[[ 28   8  85   0]
 [  9  -6 -69  -3]
 [-13   0 -30  -2]]
=>
[  0 -69   0]

[[-58  28  24  83]
 [ 16  45 -47  83]]
=>
[ 83 -47]

[[  6 -15 -23 -27  -8]
 [ 35  10   2 -23 -20]
 [  7  30  18 -12 -86]
 [ 18  -8 -11 -42  35]]
=>
[ -8 -23  18  -8]

[[ 41   4  -7 -10]
 [ 69  30 -40   2]
 [-72 -15  26  15]
 [ 13 -31  32 -19]
 [ 20  16 -19   5]]
=>
[-10 -40 -15  13]

[[  3   2]
 [ 23 -71]
 [ -1  -1]
 [  1  -2]
 [  1  -1]]
=>
[ 2 23]

[[  5   1 -10 -11   5]
 [ 21   7  -9   0 -54]
 [-32 -73  36  21 -53]
 [-13 -38  15   5 -26]]
=>
[  5   0  36 -38]

[[-69 -22]
 [-55 -13]
 [ 84  28]]
=>
[-22 -55]
---
[[ -6 -34   6  -3 -43]
 [ 50  31   3  56  19]
 [ 59   2   9  76  -2]
 [-18  33  -8 -26  36]]
=>
[[ -6 -34]
 [ 50  31]]

[[-47  38]
 [ -5   7]
 [-40 -73]]
=>
[[-47  38]
 [ -5   7]]

[[-36 -14 -74  -9]
 [ 13  12  52  80]
 [ -6 -60 -18 -83]
 [-43 -46 -13 -70]
 [-38  12  83   1]]
=>
[[-36 -14]
 [ 13  12]]

[[-18 -17  50]
 [ 64   9  85]
 [ -1   4 -12]
 [ 41  -6  71]
 [-35   5 -52]]
=>
[[-18 -17]
 [ 64   9]]

[[ 12 -17 -58  81]
 [ 26  61   6   3]]
=>
[[ 12 -17]
 [ 26  61]]

[[-28  46]
 [ 37 -28]
 [-42  15]
 [-68 -11]
 [-31 -50]]
=>
[[-28  46]
 [ 37 -28]]

[[-26 -21 -31 -38 -30]
 [ 15   8  11  -6  57]
 [  5 -36 -44 -71   2]
 [ 37  -8  -4 -29  45]]
=>
[[-26 -21]
 [ 15   8]]

[[ 44 -13  58 -65  69]
 [-15  27 -48  35 -66]
 [ 52  -3  44  52  55]
 [ 32 -53 -33  60 -55]]
=>
[[ 44 -13]
 [-15  27]]

[[ 24 -73 -12  74]
 [ 46 -73 -31  74]]
=>
[[ 24 -73]
 [ 46 -73]]
---
[[ 61  79 -81]
 [ 76  81 -63]]
=>
[61 81]

[[-69 -57]
 [ 68  47]]
=>
[-69  47]

[[ 31   4]
 [ -9  63]
 [-17  63]
 [ 29  -2]
 [ 48  45]]
=>
[31 63]

[[ 59 -54 -48]
 [-77  71  68]
 [ 65 -61 -59]
 [-69  64  60]
 [-62  57  54]]
=>
[ 59  71 -59]

[[-83  85 -47  27  35]
 [ 66 -74  51 -39 -49]
 [-57  75 -63  53  71]]
=>
[-83 -74 -63]

[[-66 -61  68 -65]
 [ 58  58 -68  62]]
=>
[-66  58]
